[[-3.43  0.00 -1.06  0.39 -3.59  3.00  3.52 -0.67 -2.84 -0.53  2.36  2.40]
 [ 0.37 -1.87 -0.84  1.97 -0.04 -1.46  0.27 -0.02  0.16  0.83 -0.74 -1.34]
 [ 0.28  2.01 -1.14  1.44 -2.29  1.56  1.22  0.49  1.14 -1.63 -0.23  1.15]
 [ 0.76  0.83 -0.19 -2.39  0.68 -0.04 -0.01 -0.65 -0.99 -0.13  0.79  1.36]
 [-2.53 -0.51 -2.07 -0.23 -2.62  1.64  1.51 -0.70 -1.99  1.07  1.88  2.11]
 [ 2.35  1.40  1.97  0.00  2.07 -3.18 -4.06  0.64  2.72  1.10 -0.85 -2.85]
 [ 1.33  1.38  3.80 -1.45  1.04 -3.45 -5.23  2.27  4.60  3.14 -0.18 -2.95]
 [-0.24  0.93 -0.15  1.07  0.57  0.46 -0.06 -1.82 -1.89 -1.91  0.97 -0.64]
 [ 0.10  0.78 -0.11  1.34  0.87  0.90  2.07 -2.30 -3.46 -3.37  0.57 -0.24]
 [ 0.16  2.74 -2.14  2.63 -0.45  3.64  0.93 -2.07 -0.72 -6.02 -0.23  1.53]
 [ 3.12  0.11  0.31 -1.49  3.11 -1.45 -1.29  0.44  1.48  0.04 -1.44 -0.75]] ans = -3.43

[[ 1.10  0.71 -0.36  0.55 -1.09 -1.58 -1.15  1.74]
 [-0.57  1.37 -0.92  0.37  1.17  0.47  0.16  4.39]
 [-0.40  0.15 -0.71 -1.41  0.04  0.51 -0.26 -0.54]
 [-0.48 -0.62 -0.37  0.34 -0.62 -0.07  1.48 -3.62]
 [-0.67  1.50 -1.20  0.70  1.42  0.24  0.42  4.92]
 [-0.10 -0.78 -0.52 -0.02 -0.71 -0.25  0.49 -4.27]
 [-0.45  0.47 -0.68 -1.53  0.65 -0.23  0.12  0.78]
 [ 0.36  0.86 -0.08 -0.21 -0.57  0.72  1.49  2.34]
 [-1.69 -1.03  1.05 -0.62  1.48  1.11  0.59 -5.26]] ans = 1.10

[[-0.30  2.44  2.70  2.19  2.33  4.20]
 [-0.39 -1.66  1.17 -2.38 -0.05 -1.55]
 [-2.91  0.81  3.41  0.14  1.13 -0.57]
 [-0.56  0.81  0.85  3.20 -1.65  0.02]
 [ 3.63 -1.42 -0.52 -2.67  2.63  0.12]
 [ 2.52  3.33 -0.05  2.02  1.45  5.05]] ans = -0.30

[[ 2.31 -3.20 -2.92 -2.88  1.00 -0.73 -0.94 -1.65  2.98 -1.71  0.29  2.95]
 [ 3.70  1.67 -3.01 -1.21 -1.35 -2.70 -5.24 -5.08  1.32 -2.37 -1.06  0.78]
 [-3.78 -0.83  2.66 -3.12  4.70 -0.75 -1.74  0.83 -0.97  0.89  0.93  0.78]
 [ 3.28 -0.10 -3.07  0.42 -2.16 -0.35 -0.04 -3.64 -2.87 -1.75  0.60 -1.00]
 [ 1.17  3.24 -1.44  0.30 -2.09 -1.83 -4.37 -2.87  1.58 -0.59 -1.51  0.95]] ans = 2.31

[[ 1.78 -1.03  3.05  0.53  0.75  2.27 -0.57  3.48  0.33 -0.40]
 [-2.46  1.01  2.70  2.59  0.56  1.20  1.46  2.23 -0.86 -0.88]
 [-2.03 -0.29 -1.72 -0.27 -0.74 -2.83  1.35 -3.44 -2.69  2.55]
 [-4.71  0.76 -0.91  1.59 -0.21 -1.29  3.00  0.79 -2.57  1.08]
 [ 0.95 -0.23  1.36  1.43  1.08  1.64  0.53  0.93 -0.65 -3.96]
 [-3.27  1.14 -1.49  1.02 -0.06  1.25  0.31  0.14  0.76 -2.84]] ans = 1.78
---
[[31 21 14 16 84]
 [ 7 91 45 27 21]
 [15 15 64 78 41]] --> 91

[[475 461 750 227 689 403 376]
 [490 253 502 418 652 604 883]] --> 253

[[8372 1680 6002 4783 3283 6843]
 [6373 3045 6569 2259 1038 1413]] --> 3045

[[181  33 187   8  14  44  84]
 [111 146 214  16 171 114 123]] --> 146

[[83 56 72 46 62 36]
 [80 21 61 41 39 17]
 [22 61 89 38 70 46]] --> 21

[[6867 4716 8965 9121 4315]
 [5629 8298 2408 4935 9518]] --> 8298

[[42 28 51 47 82]
 [50 82 18 21 39]] --> 82

[[305 380 579 959 449 518]
 [899 417 592 302 770 193]] --> 417

[[5471 5991 5575 1661 7939 5383 1794]
 [4620 4269 2869 6150 4311 3182 3865]] --> 4269
---
Input:
[[-3.48 -3.26  3.19 -2.25 -3.99  4.83 -0.57]
 [ 2.98 -3.13 -3.24  3.32 -2.11 -4.12  4.75]]
Output: 3.19

Input: [ 5.02 -0.56  0.11  1.88]
Output: 0.11

Input:
[[ 4.41  1.42  4.41  1.25  1.37 -1.66 -1.10]
 [ 0.42 -3.42  0.42  1.12 -1.96  1.76 -2.97]]
Output: 4.41

Input: [ 2.18  3.84  2.47 -1.41  0.84  5.22  1.73]
Output: 2.47

Input: [-2.61  1.80 -4.19  4.31 -4.00  2.12]
Output: -4.19

Input:
[[-1.85 -1.25  0.20  0.48]
 [ 1.97  0.72 -1.88  4.72]
 [-2.03 -1.25 -2.04 -1.56]]
Output: 0.20

Input: [ 2.38  0.90  1.54 -1.56  4.78  2.74 -2.92]
Output: 1.54

Input: [ 1.60  5.30 -3.08  1.84 -4.99]
Output: -3.08

Input:
[[-1.14  4.37 -1.50  2.18  0.47]
 [ 0.07  1.47  0.57 -4.17 -1.60]
 [ 3.24  2.63  4.68  1.18 -1.69]]
Output: -1.50
---
[[ 2.068  2.103  2.125  2.077  2.090  2.110 -2.949  2.146 -2.861  2.100
   2.131  2.145 -2.940  2.154  2.077  2.055]
 [-1.537 -1.577 -1.621 -1.552 -1.607 -1.632 -0.069 -1.666 -0.152 -1.583
  -1.627 -1.661 -0.055 -1.682 -1.554 -1.716]
 [-0.049  0.039  0.140 -0.016  0.110  0.168 -0.765  0.249 -0.585  0.055
   0.153  0.236 -0.797  0.288 -0.009  0.391]
 [ 0.383  0.377  0.384  0.388  0.419  0.410 -1.768  0.377 -1.796  0.388
   0.382  0.374 -1.792  0.371  0.390  0.479]
 [-1.391 -1.402 -1.406 -1.392 -1.384 -1.393 -0.053 -1.411 -0.087 -1.398
  -1.408 -1.412 -0.064 -1.415 -1.391 -1.347]
 [-0.384 -0.423 -0.482 -0.405 -0.500 -0.524 -0.473 -0.540 -0.535 -0.441
  -0.488 -0.529 -0.433 -0.557 -0.410 -0.733]
 [-2.140 -2.143 -2.140 -2.141 -2.136 -2.135  1.299 -2.131  1.288 -2.142
  -2.141 -2.132  1.296 -2.126 -2.141 -2.085]
 [-2.941 -2.925 -2.896 -2.935 -2.899 -2.883  2.937 -2.853  2.964 -2.919
  -2.894 -2.858  2.926 -2.836 -2.933 -2.750]
 [ 1.928  1.896  1.849  1.916  1.856  1.830 -2.363  1.791 -2.424  1.887
   1.844  1.797 -2.345  1.768  1.913  1.669]
 [-2.573 -2.537 -2.484 -2.558 -2.487 -2.459  1.999 -2.420  2.063 -2.526
  -2.480 -2.428  1.975 -2.396 -2.554 -2.269]] Answer: 2.077

[[ -26.62  -21.58  -62.64  -54.59 -151.12 -133.68    6.03  -36.17  -62.53
    11.96  -29.10   -9.92]
 [  12.27   90.16  -36.27   35.81  101.00   10.03  -15.85   55.37  -17.15
   -80.00   37.13   75.67]
 [  13.32  131.42  -60.40   17.26  162.48   78.65  -45.99   79.69   45.61
   -28.51  -25.57   39.83]
 [  -8.82  146.94 -114.82  -30.97  140.55   58.78  -74.02   40.69   52.68
    40.97  -10.29  -57.61]
 [   9.58   25.35  -10.05   37.61    3.12  -48.63    4.23   -5.08  -64.70
  -101.05   55.59   83.83]
 [ -20.74   -8.87  -74.86  -36.07  -97.97  -97.61  -28.75  -37.76  -91.41
   -44.87   46.14   -4.47]
 [ -12.78   40.38  -71.15  -67.38   42.21  100.00  -78.52  -31.50   86.39
   105.36 -125.01 -143.17]] Answer: -29.10

[[-0.015 -0.039  0.055 -0.020 -0.022 -0.022 -0.037 -0.049 -0.052 -0.073]
 [-0.182  0.058 -0.070 -0.228 -0.108 -0.007  0.026  0.067  0.149 -0.048]
 [ 0.033 -0.196 -0.031  0.054  0.093 -0.125 -0.196 -0.063  0.002  0.025]
 [-0.027 -0.075 -0.060 -0.020  0.035  0.015 -0.006  0.017  0.055 -0.110]
 [-0.051 -0.015 -0.031 -0.020 -0.032 -0.022 -0.037 -0.041 -0.012 -0.097]
 [-0.087 -0.015 -0.070 -0.020 -0.032 -0.029 -0.027 -0.063 -0.119 -0.024]
 [-0.122  0.009 -0.147  0.083 -0.051  0.023 -0.048  0.002  0.042 -0.232]] Answer: -0.052

[[-0.117  0.058  0.016  0.212  0.195  0.178 -0.110 -0.083 -0.002 -0.125
   0.049  0.089]
 [ 0.050  0.028  0.131 -0.021  0.141  0.212 -0.213  0.051  0.079  0.024
  -0.095  0.142]
 [-0.007  0.015 -0.125  0.105  0.032 -0.006  0.033 -0.026 -0.176  0.118
  -0.087 -0.072]
 [-0.143 -0.050 -0.020  0.085 -0.028  0.044  0.098 -0.071  0.030 -0.007
  -0.134 -0.004]
 [-0.195 -0.158  0.211  0.028  0.162  0.160 -0.134 -0.106  0.282 -0.253
  -0.066  0.169]
 [ 0.076  0.076  0.021  0.004  0.072  0.050  0.003 -0.016 -0.112  0.055
  -0.085  0.137]
 [-0.051  0.115 -0.114  0.216  0.055  0.097 -0.094 -0.061 -0.121  0.008
   0.086 -0.104]] Answer: 0.049

[[  32.19  -49.68   29.09   48.79    4.75  122.21  -97.21   96.19  -35.54
    11.13   18.45  121.82]
 [ -36.09 -131.35  -91.91  -29.53 -126.32  171.62  -95.06   60.67  -96.40
   -27.89   -2.49   53.11]
 [ 122.83 -103.33  -66.31 -105.43  -47.15  173.76  -22.30   -7.13 -102.32
   -25.89 -110.20   -5.34]
 [  68.82   37.58   31.44   -6.28  -45.27   10.67  -54.77   -4.73  -34.02
    24.02   -6.66   17.32]
 [  69.91 -184.16  -69.19 -113.82   57.52  107.57  -68.76   28.72 -160.10
   -77.76  -70.12    5.14]
 [  84.68 -136.73  -48.39 -104.40    3.33  149.29  -69.65   23.01  -99.65
   -87.65  -80.00   24.64]
 [  83.66   28.55   38.24   21.32  -41.18   80.44  -99.27   70.91  -92.21
    12.74  -14.28  127.90]
 [   5.47  -51.11  -53.50  -82.97  -99.61  109.29  -43.89   49.67  -90.59
   -87.12  -22.74   62.98]
 [ -43.65    0.65  -79.97  -36.59 -119.08  177.64 -104.90  202.78  -82.21
   -48.16  142.72   88.81]
 [  37.78  -63.12   -6.01   -0.50  -12.29   96.22 -103.32   65.78  -95.68
   -19.23   -9.72   90.01]
 [ -59.22  -74.46  -29.37  -47.36 -136.80  167.28 -153.45  170.68  -28.74
   -69.40  132.02   86.68]
 [   7.43   17.58  -55.76   -9.96  -92.34  174.17 -113.47  185.98 -119.17
   -29.38   87.72  130.98]] Answer: 18.45
